In the rows, zero is written as 128.
Named moves, each a turn or a mirror, and the order they were made in; the first pair answered:
move pevas:
[125 151 117 134 150 142 140 144 105 136 115] -> [115 126 134 154 124 105 148 140 125 110 115]
[141 106 182 152 122 110 133  92 165 106 141] -> [159 148 152 121 166 177 124 100 123 152 147]
[163 111 157  79 119  94 104 104 154  89 129] -> [172 133 142  58 152 134  98 106 128 114 130]
[ 89 138 182 146 111 139 145 128  95 114 124] -> [ 91 145 175 136 123 157 141 129  84 129 122]
move Geso:
[112 109 153 148 108 104 133 123 149 121 123] -> [110 108 146 146 107 107 133 125 145 123 120]
[105  99 146 122  97  85 131 123 145 102 125] -> [101  99 144 126  96  87 133 128 141 102 121]
[119 114  96 161  69  51 113 124 146 117 115] -> [139 109 110 151  79  54 103  96 168 123 127]
[157 130 151 136  98 128 136 103 164 107 133] -> [122 141 122 153  89 122 151 153 130  99 110]
move sumar:
[ 92 131 124 124 137 142 152 119  89 131 110] -> [118 130 112 100 159 149 141  98 108 151 119]
[172 137  85 103 147 157 137 109 139 144 102] -> [139 132 176 143 114 152 158  93 129 102  94]
[135 114 138 122 117 100 122 119 155 148 156] -> [105 112 142 142 102  91 132 144 141 139 144]
[113 133  66 145 124 111 130 164 130 124 127] -> [155 117 127 120 142 126 116  90 173 127 157]

(2 to 4 moves a pair)
[ 95 132 157 170  98 157 145 143 125  99 135] -> [ 96 136  82 156  96 140 142 173 127 109 131] -> Geso, sumar, pevas
[124 107  98 179  82  25 145 154 137  90 119] -> [103 175 158 183 120 136 166 175  37 112 104] -> pevas, sumar, sumar
[156 108  89 106 127  87 120 112 179 129 141] -> [148 130  55 107 141 104 126 146 146 141 129] -> sumar, Geso, sumar, pevas
[106 139 137 137 151 137 138 145  84 122 114] -> [149 134 149 105 172 140 120 101 119 138 138] -> sumar, sumar, sumar, Geso
[ 83 143 158 169  99 101 144 140 130 116 125] -> [ 82 147 119 164 102  98 140 163 121 122 122] -> sumar, sumar, sumar
[168 138 124 125 165 166 146 113 143 186 139] -> [110 129  99 176 117 109 170 176 127 150 111] -> Geso, sumar, pevas, sumar
[140 119  38 108 122 112 111 126 145 170 134] -> [105  95 190 164  90 113 143  82 148 115 128] -> sumar, sumar, sumar, sumar
[164 156 129  98 147 147 131  97 143 150 158] -> [100 157 145 158 107 128 159 152  96 115 125] -> sumar, sumar, sumar, sumar
[151 138 127  85 148 137 104  91 135 126 137] -> [126 158 113 101 145 156 114 131  87 130 126] -> sumar, pevas, sumar
[128 115 198 137 111 131 129 103 156 104 155] -> [154 134  69  95 147 136 105 140 151 150 158] -> Geso, sumar, Geso
[ 99 152  95 138 114 116 128 180 138 129 119] -> [146 144 106 102 139 122 107 124 181 147 142] -> sumar, sumar, sumar, Geso
[144 107 166 123 118 119 127  93 154 115 137] -> [105 118 121 149  98  96 140 148 127 104 115] -> sumar, Geso, sumar
[ 98 105  48 140  95  80 132 175 141 122 114] -> [102  85 176 156  81  83 139 108 170  90 130] -> sumar, sumar, Geso
